128 stands for zero in the data rows.
Some points, each followed by its number:
[138 137 120  67 161 137 153 157 117 154  87 150 127 129 107 134 101 123
 155  81 156 100 125  95 132  97 152 127 123 129 127 159 170 111 147 128
 105 151 130 183 114 130 108 103 145 136 115 120 168 121 119 123 113 117
 136  77 137 127 106 160 107 130  83 122] 0
[128 143  70 134 137 111 114 149  87 117  94 103  96 151 140 156  95 131
 124 121 156 101  86 107 144  96 100 130  74 128 128 136 120 115 140 156
  72  86 100  98 120 139 107 109 161 190 118 122 102 115  79  89 107  83
 115 105 124 140  88 102  96 134 117 165] 1
[ 74 133 140 118 165 103  97 120 113 131  61 114 111 178 112 137  88 129
  95 128 141 105 114  96 100  96  99 133  90 112 113 146  89  58  99 134
 107  91  98 129  85  96  81  74 108 118 120  98 119 109  94 142 114 141
  62  85 107 107 121  91  93 177 107 158] 2
[130 119 161  93 158 129 133 145 115 107  96 124 148 154  80 102 121 181
 157  83 159 142 144 137  92 166 153 146 134 165 108 180 165 100 180 157
 126 133 164 169 123 167 161 114  95  92 102 128 162 130 102 129  99 171
 151 174 126 173 218 187 152 193 131  87] 3
[108 122 134  98 136 141 145 146 136 138 113 153 119 182 155 112 105  97
 141 121 125 106 169 122 110 105 130 113 104 116 118 114 117 114 147 115
 110 132 128 108  78 138 102 153 148 156 128 137 138 125 125 112 126 151
 124 101 114 150 131 129 117 122 116 121] 4
[227 152  88 128  87 118 229 169 242 172 163 224 220 120 197  99 188 125
 188 179 172 176 221 165 217 201 137 194 168 164 215 148 152 242 127 180
 164 204 133 143 218 190 157 224 145 145  66 148 176 206 243 213 119 166
  81  94 124 171 131 127 129  96 189 112] 5
[121 130 144 118 147 141 135 183 136 161  92 119 102 144 144 138 117 110
 128 157 170 115 105 127 140 101 156 140 139 121 129 117 122 154 108  96
 138 117  93 123  91  81 137 104 153 148 114 139 124 113  92 140 112 140
 101 124  92 171 157 155 105 125 133 106] 6
[112 139 157 102 160 158 104 108 137 109 120 127 120 140 107 133 118 135
 128  93  96 118  99 101 137  96 138 155 141  99  94 131 117  83 132 111
 109 116 136 122  75 120 107  86 123 103 164 114 107  87  98 104  92  86
 142 119 154 106 131 138 137 134 127 112] 7
[178 167 100 131  91  88 199 187 216 185 188 175 223 123 174 110 132  89
 124 231 172 184 127 124 122 162 100 148 144 118 150 125 118 189 121 127
 131 170 118 121 203 172 122 204 114 150  94 180 111 140 239 151 152 111
  97 116 116 123 104 143 148 113 135 136] 8
[130 165 123  86 131 117 130 114 121 131 122 138 151 163 163 131 131 126
 176 126 162 103 139 115 168 157 159 144 120 145 116 135 165  94 155 150
 120 173 145 135 126 146 161 133 139 156  82 117 193 152 122 161  98 179
 121 157 137 205 158 152 129 159  90 136] 9
[105 156 118 132 145 111 157 230 142 208 127 143 102 215 190 147 129 136
 179 146 223 110 147  83 169 126 112 160 130 122 169 124 187 156 128 103
 114 178 161  94 156 169 139 110 230 193  78 123 178 184 180 108  81 137
 106 135 100 161 143 112 106 122 120 183] 10
[128 137 106 159  99 127 161  80 143 134 135 117 129  79  95 115 126 116
 121 170 108 147 128 168 124 104 112 120 128 123 117 107 131 154 115 124
 130 113 146 153 136  88  90 119 121 119 134 180 115 107 133 125 146 103
 102 116 112 105  98  97 122 107 130 126] 11
[142 198 110 132 102 121 135 178 141 221  91 169 101 205 201 130 131 125
 167 173 173 116 120 108 125 106 112 111 123  83 146 143 132 156 156 135
 107 200 128 112 109 111 109 141 201 195  83 129 160 144 199 117  86 152
  62 128  63 218 128 120 116 139 117 132] 12
[121 114 147 110 168 125 135 162 106 142 117 115 130 147 135 136  88 142
 131 105 158  84 128 107 143 116 126 130 131 132 111 156  96  99 170 115
  74 135 147 112 128 126 122 156 146 166 111 103 111 128 149 111  97 145
 128 127 135 152 131 170 122 133  83 140] 13
[162 107 101 142  86 107 155 131 126 137 137 152 153 105 102 106 165 150
 128 143  86 178 148 155 106 184 118 126 147 157 176 110 145 167 119 155
 162 130 107 140 142 128 130 156 109 125 143 175 122 136 127 140 154 108
 150 138 134  95 108 146 138  98 166  92] 14
[120 127  83 195  65  64 116 140 112  96 158  92 151 111 105 128 107 120
  94 148  96 120  99 152  95 124 101 112  90  82 132 109  97 120 106 115
 116 126 101 106 148  96 108 138 101 117 149 166 102  93 149 130 153 115
 107 146 127  82  88  86 128  74 138 185] 15
[103 125 131 106 140 100 134 169 112 144  99 139  96 156 144 160 119 138
 102 108 133 109  79  95 110 128 127 101 115 142 119 103 122 100 113  90
 121 110 121 142 137 113 130 116 156 190  84  96 129 116 131 123  84  94
 112 106  88 141 115 137 100 173 131 157] 16
[130 113 166 160  89 117 123 106 128  82 116 116 136  93 100 146 137  89
 140 141 109 171 115 139 164 122  97  99 139 141 142 159 146 157 113 122
 141 102  82 127 169  97  92 125  68 115 117 140 112 124  94 108 161 116
 146 114 156  84 143 116 146 137 102 143] 17
[ 94 158 106 141  82  82 123 106 128 104 126 113 163  77 120 136 131 114
 100 137 139 165  91 128 115 117 102 118 112 150 114 120 139 166  88 147
 122 107 115 105 129 159  82 152  97 110 142 130 121 101 131 120 152  95
 137 140 149  88 126 137 145 124 123  86] 18
[107  79  91 190 100 106  90  90 135 134 135  95  69 110 119 170  79  71
  43 117  64 120  77 128  92  85  88 117 145  88  94 139  62 138 121  97
 135  72  98 137  98  84  93 125  78  97 186 138 100  95 118 119 202  75
  87 127 189  82 115 111 104 100  99 111] 19
[114 125  76 170 119 129 110 109 103 103 149 116  91 105 110 126 123  98
  91 138  76 175 100 122  88 122 106 110 107 131 100  63  91 108 105  96
 123  75 109  67 108 109  76 116 106 125 168 135 109 106 151 132 168 120
 130 132 170 122 102 133 128 115 156  92] 20
[142 126 108 108  93  84 161 121 141 110 155 147 109 102 148 114 144 119
 114 150  93 143 136 111 121 104  76 111 117 112 130 112 141 153 125 105
 157  95  91 121 155 138 127 156 103 119 140 142 108 109 129 111 178 122
 127 116 109 108 131 107 143  87 157 111] 21
[ 98  87 158 117 133 139  90 126 111  82  86 130 110 127 100 145 131 138
 127  99 109  91 107 101 114 164 128 119 110 119 104 121 131 106 120 115
  94 122 126  90  94 104 112 109 116 107 130 121 122 124  82  90  82 124
 132  98 130 101 182 185 112 167 140  86] 22
[164 145 116 184  80  94 107 132  87 128 130 130 134  82  89 102  93 135
 107 132 119 140  90 141 118 154 123 109 124 142 124 121 107 104 114 106
 110 106  88 132 160 100 123 165 123  62 145 157  67  92 102 116 177 146
 111 150 142  99 112 102 140 126 173  76] 23
[108 133 102 189  97 118 122 120 108 113 134  92 119 105  74 173  89 130
 105 151 102 126  95  93 112 113  97  89 107 126  85  90 110 153  72 127
 160  62  86 100 134 115 110 116  93  92 193 153  81  79 103 134 194 111
 123  96 174 104  75 113 111 122 106 138] 24
Which three points above are nearest to each new point by angle, seen from the average point of the numbered points? Their numbers follow each, nearest first.
[135 119 169  89 159 200 102 122 141  98  99 142 125 114  98  86 121 158
 187 118 135 138 127 160 162 118 178 169 135 164 148 184 135 117 165 160
 162 116 164 152  76 144 131  90 124 137 121  81 160 142  98 132 108 152
 122 136 122 161 185 166 155 168 128 117] 3 9 7
[102 115 139 119 146  95 106 166 109 112 103 125 154 166 102 122  94 107
 152 132 128 129 113 112 123 113 124 136 136 109 108 121 114 111 123 128
 109 123 124  88 104 128 132 134 157 128 114 134 119 135 123 101 129 133
  91  94  93 127 135 124  74 131 115 122] 2 4 22
[174 137  93 125  88  76 136 145 166 124 196 167 163 116 137  91 121 123
 148 173 140 169 130 177 128 158  93 133 131 155 178  85 149 160 139 132
 151 144 140 135 169 122 138 187 130 119 133 184 118 139 178 146 150 118
 111 122 115 129  74 141 136 102 125 152] 8 5 14
[105 142  86 131 148 135 108 149 125 134 131 132 122 185 130 131 103 133
 115 125 163  94 141 117 117 131 124 164  96 119 132 114 153 117 129 118
 106 152 139  99 149 120  97 115 136 163 125 122 148 126 126 120  75 110
 119 117  69 152 130 162  97 137 100 190] 10 16 13
[127  92 143 108 109 129 108 108 130  89  88 109 126 124 128  94 131 127
 126 146 119 154 139 159 126 117 106 127 104 160 126 134 108 138  88 115
 145 101 130 130 142 126 125 158  78 123 169 127 135 127  89 133 164 126
 142 110 165  95  92  99 147  95 125 101] 17 18 21
[133 121 161 115 142 150  99 138 100 129  86  96 134 134  82 161 145 181
 164 132 133 117  84 122 107 116 168 170 112 138 145 160 127 115 167 152
 139 120 157 123 130 112 148 118 134 165 133 111 152 121  74 109  97 150
 145 149 110 140 156 171 126 148  81  68] 3 22 13
[127 114  93 154 106  96 136 163 149 148 163 156 123 126 113 105 146 121
  91 187 128 145 129 129 141  98 133 109 112 100 158 115 123 168 113 130
 118 119 107 131 180 119  94 176 126 106 124 195 101 135 153 111 154 127
  93  94  93 101 104 113 158 101 132 144] 8 21 15
[129 126 108 133  58 136 136 115 123 115 157  89 131 115  81 103 125 132
 120 152 101 163 134 155 122 128 122 133 120 142 103 123 124 157 110 138
 136  95 134 136 141  94 129 144 109 106 119 143 109 151 120 103 154 113
 125 102 131  99 112 136 127 102 116 133] 11 14 17
[179 105 255  85 161 255 188 104 126 126 105 188 174  96 108  83 254 255
 236  85 164 175 255 178 255 181 255 255 254 255 173 255 255 135 255 255
 255 203 255 255 121 255 255 133  78  92 131  94 255 233 113 255 101 255
 255 255 190 192 255 255 238 195 236 108] 3 9 5
[156 112  82 184  82 109 130 100 162  93 147 121 125 120 114 122 157 118
 119 157 110 165  86 174 153 142 139 149 122 146 128 126 153 156 121 116
 179  96 142 132 159 136 114 141 120 103 104 150 140 114  84 146 135 139
 145 150 177 106 108 139 151  72 165 102] 14 11 17
[100 127 128 104 150 137 100 131 111 148 106 141 118 160 137 129 114 111
 135 103 148 111 127 116 119 109 128 126 107 108 121 134 128 125 129 104
 110 142 131  72 100 135 103 144 106 133 118 116 143 115 122 132 118 128
 112 132 114 114 133 110 138 139  93 124] 4 2 13
[133 159 132  91 168 146 106 151 166 194 101 187 100 187 172 143 114 128
 176  95 144 129 150 105 140 151 151 155 160 170 124 153 139 102 184 160
 112 183 155 102 117 177 162 141 136 161  74 135 179 207 150 138  88 143
  99 154 113 180 154 158 141 164 140 127] 9 10 12
[169  71 254 103 169 221 150 130 118  97 109 144 169 108 100 109 167 233
 168 104 123 162 200 146 231 177 244 222 169 223 121 255 247 140 254 245
 192 187 245 218 110 202 215 100 105  96  83  95 244 184 119 188 127 190
 233 234 156 164 230 234 225 188 185  28] 3 9 5
[111 185  84 152  98 102 112 164  88 153 127  70  82 138 154 223  86  92
 102 138  96  70 116  51  98  93  97 114 122  70  96  72  90 109 108  72
 103 115  95 104 105  79 129  88 160 170 158 131  88  77 103  77  94  89
  96  97  65 112  97  74 118  99 107 225] 1 16 15
[ 86  85 106 145  69 130 165 116  96 105 157  94 153  89 112 113 127  98
 103 107  91 133  92 130 124 121  91  90 105 148 100 111 102 139  99  95
 123 106 103 131 153 113 147 143  89  96 160 140  89 132 158 135 151 106
 135 108  95 114  90 138 137 102  97 106] 24 15 20
[102 155 132  91 174 143 121 157 106  92 129 123 109 133 138 130 134 139
 113 127 124 128 165 126 134 121 150 147 106 155 122 117 139 116 161 139
 130 107 154 144 144 143 146 109 134 121  98  91 154 151 113 126  83 130
 130 120 105 111 174 139 124 161 122 117] 3 9 22
[130 135  83 187 100 118 104 114 125  98 141 109  99 123 127 116 115 117
  67 139  97 130 105 139 120 117 131  64  73 106 115 128  95 110 125  86
 108  97 118 108  79  89 101 151 123  73 185 144 123 109 111 114 173  80
 125  93 155  82  83 126 133 110 129 140] 19 20 24
[118 125 124 127 110 130  90 104 113  81 115 103 134 123  82 111 142 126
 125 143 106 155 107 158  93  94 122 103 129  99 119  94 127 121  88 126
 122 103 136 125 151 126 108 146  86  75 160 161  92 118 101 102 176 102
  99 106 160 112  89 129 138 122 151 112] 24 20 23
[104 119  66 186  99 125  85 125 127  90 161  77 128  94 108 119 129 130
  95 152 107 145 126 142  96  69  82 116  94 119 158 123  94 127  84 107
 140  93 124 119 155 108 127 114  86 108 114 151  89 114 138 108 163 117
 106 109 140  91  99  98 115  84 106 149] 15 24 19
[ 95 105 130 188  64  83 125  84 141  86 146 127 133 107  99 114 108  99
  83 133 117 159  96 114  78 127 128 102  99 113 103 127  87 100  96 110
 104 128 107 118 163 119 118 143 100 113 119 163  93  80 149 117 163 105
 118 106 130 117 101 104  90 113 116 160] 15 24 19
[156 186 116 123  74  95 150 143 200  93 172 145 169 106 129 125 136 140
 127 203 126 168 157 151 149 131 107 117 154 131 167  95 131 134 124 135
 119 119  90 126 188 170 145 164 117  98 109 129  81 129 207  97 142 121
 108 104 126 113 161  92 117 101 149 105] 8 5 21
[136 120 121 100 134 144 115 109 109 129 121 104 122 153 103 143  81 131
 107 110  96 136 121 122 138 115 122 111  94 146 118 139  87  89 114 128
 109  88 137 110 112 110 124 123 128 114 110 126  99 109  97 108 108 117
 116 102 128 126 126 126 116 178 120 129] 2 7 22
[125 149 126  68 147 145 142 142 144 100 134 133 149 147 149 141  97 138
 102  88 167 129 143 112 130 143 139 126 130 133 142 101 125 104 150 100
 144 148 139 101 106 121 129 134 155 156 140 112 146 137 130 148  91 125
 132 140 108 178 113 122 114 141 120 137] 9 4 13
[109 110 106 141 152 108 106 121 109 137 151 118  84 168 136 156  99  81
  92 113  81  84 106 129  90 146 143 112  94 137 107 103 134  72  93  88
 112 128 134 121 114  79  86 107 181 171 139  84 112  73  98 116  90 102
 100  85 108 107  93 131  88 120 118 159] 16 2 1
[207 123 137 171 114 134 236 142 203 129 204 180 184 107 124  95 194 131
 152 209 143 168 165 172 152 180 115 144 194 131 215 106 144 175 141 174
 195 195 141 134 203 138 187 194  91 108 120 157 158 184 176 173 141 174
 111 148 120 137 153 166 135  83 207 136] 5 8 14
[125  68 138 118 167 130 113 100 113 112  82  71 100 123 113 193 116 125
 116 123 128 121 105  90 123 106 154  84 117 107 117 127 141  68 128 161
 116 144 103  89 104 117 102 104  99 106 112 103 121 135  94 114 102 127
 143 133 159  91 122 168 170 194 119 104] 22 7 2
[132  97 117 172 115  92 155  85 160 119 171 112 126 126 108 109 139  86
 130 139 106 140 123 117 127 143  97 102 154 143 139 107 132 157 107 111
 145  90 118 158 146  77 115 113 100 113 132 184 117 135 125 145 160 139
 123 120 135  86 100  82 113  96 156 110] 11 21 14
